(in the rows, 128 means zero)
The rows below come in pairs that one turn or mirror swaps. Which row does each named row swap with?
Sedi: [120 135 139 116 120 162 129 120 119 137 122  96 145 153 151 155 106 120]
pudat: [143 113 115 147 115  96 119 170 129 121 127 120 122 135 141 137 159 104]
bas: [105 146 144 133 149 110 143 139 111 132 102  81 125 105 127 141 156 133]
Zun: [ 98 137 140 141 133 112 131 141 117 130 100  77 115 103 114 136 166 130]
Zar: [118 127 113 140 139  98 118 147  91 160 120 118 142  98 112 119 150 133]
dad: [ 94 120 108 123 156 147 117  98 152 103 116  98 120 125 142 102 127 135]
pufa: [108 139 157 135 142 123 138 132 127 117 101  68 127 124 126 142 156 122]
Lisi: [127 106  83 133 137 113 113 137 121 144 128 106 168 160 119 121 144 110]
fute: [138 127 150 117 105  90 115 133 154 133 123 121 134 143 130 127 143 119]
nesin: [ 99 119 119 139 128 130 136 101 127 132 132 141 125 123 148 160 113 156]
Fize: [131 126 103 129 134 127 109 140 125  72 129 135 115 154 140 128 125 118]
notab: [136 125 125 153 112  86 125 143 107 141 132 109 111 132 108 107 131  97]
bisot: [ 88 128 152 130 125 130 139 126 131 130 111  85 107 126 122 133  88 124]
balu: [107 114 133 118 140 150  94  91 138 101 104 107 139 119 140 104 137 118]
saped: [106 120 108 126 134 160  90 116 140  92 119 103 135 127 142  94 117 130]
Lib: [143 144 147 144 124 127  93 131 106 122 135 100 120 129 124  97 158 105]
Kubi: [ 82 140 127 135 102 132 136 142 114 127  93  95 102 135 130 112 103 121]
nizok: [145 144 137 140 118 124 112 131  99 144 126 114 138 150 142 102 167 129]
Ligo: [102 114 109 152 132 112 120 142  98 161 132 118 157 105 127 111 161 120]
gapim: [140  94 110 125 135 130 106 115 109 128 121 103 170 151 113 140 149 107]
gom: [ 95 127 132 131 144 113 128 110 134 125 112 137 126 102 128 147 101 154]
viro: [101 108 122 125 107 144 117 130 123 116 105 101  93 129 131 128  83 133]
loz: [137  99 126 163 120 110 134 155 117 138 135 113  94 145 118 119 118 117]
muv: [ 85 131 139 117 115 147 133 153 146 104 107  91 117 117 146 144 130 134]
mupid: [117 137 156 136 137 147 129 106 127 120 113 110 131 159 153 144 121 149]
kaz: [130 106 107 170 114 116 106 159  93 128 114 103 113 135 114 112 125 105]
kuves: [128 104 121 162 118 108 125 169 120 145 124 106 130 139 112 136 117  90]
Dided: [108 114 118 122 139 166  97 116 153 110 112 118 133 108 157 106 132 120]
Rer: [144 100  81 132 141 134 106 134 104 122 123  95 155 155 133 133 128 109]
Nuza: [ 78 128 133 106 119 142 138 139 116 126 115  95  97 115 125 122 112 106]
pul: [124 130 149 127 116  83 120 136 153 136 129 139 135 127 125 135 130 137]
zusu: [ 97 109 122 121 152 151 101 111 154  99  96 117 130 120 127 109 116 114]
koge: [101 111 112 118 140 147 117 100 132  99 113 124 136 117 161  96 110 135]
vuvu: [139 108  83 136 128 142 121 134 111 122 123 112 166 143 123 152 152 107]
losel: [ 91 115 116 128 135 123 142  91 136 123 124 134 126 109 146 149 113 143]
rugib: [119 118 142 127 111  83 115 132 158 141 116 130 123 132 127 150 127 130]
tak: [ 96 116 113 115 146 159 101 112 155 100 120 108 138 115 153 118 123 132]
Tebip: [ 97 124 115 143 134 119 148 104 136 115 126 147 131 109 143 135 101 139]
Lifom: [120 118  98 152 141 122 127 148  94 167 117 103 145  97 137 119 139 140]
zir: [139  96  88 117 138 129 114 137 110 130 115 107 152 141  97 127 148 101]
pidig: [131  94  91 142 139 132 125 139  91 129 132 106 173 143 125 121 139 120]
voz: [111 116 107 141 137 121 137 151  92 165 130 111 152  99 133 108 145 125]
mul: [138 112  78 133 137 125 106 138 110 123 130 108 164 139 127 133 157 105]
liv: [105 130 105 149 123 121 129 109 139 121 119 142 134 107 138 133 101 159]
mus: [121 108 124 161 125  99 126 154 119 126 141 130 114 141 111 130 124  83]
pefum: [ 98 133 126 120 107 138 137 128 135 109 109  97  85 105 126 114 109 116]
goz: [103 132 112 157 130 122 113 139  90 161 126 119 140 105 143 111 162 130]
fupa: [119 136 152 117 125 140 116 114 123 122 116  99 134 159 135 164 100 117]
Bav: [148 144 133 160 124 137 106 124 114 115 143 117 125 131 141  98 154 104]
Sab: [108 118 120 111 143 157 101 177 105 120 120  90 137 142 143 118 131 120]

nizok is swapped with mupid
voz is swapped with Tebip
saped is swapped with Rer
notab is swapped with bisot
Sab is swapped with Fize

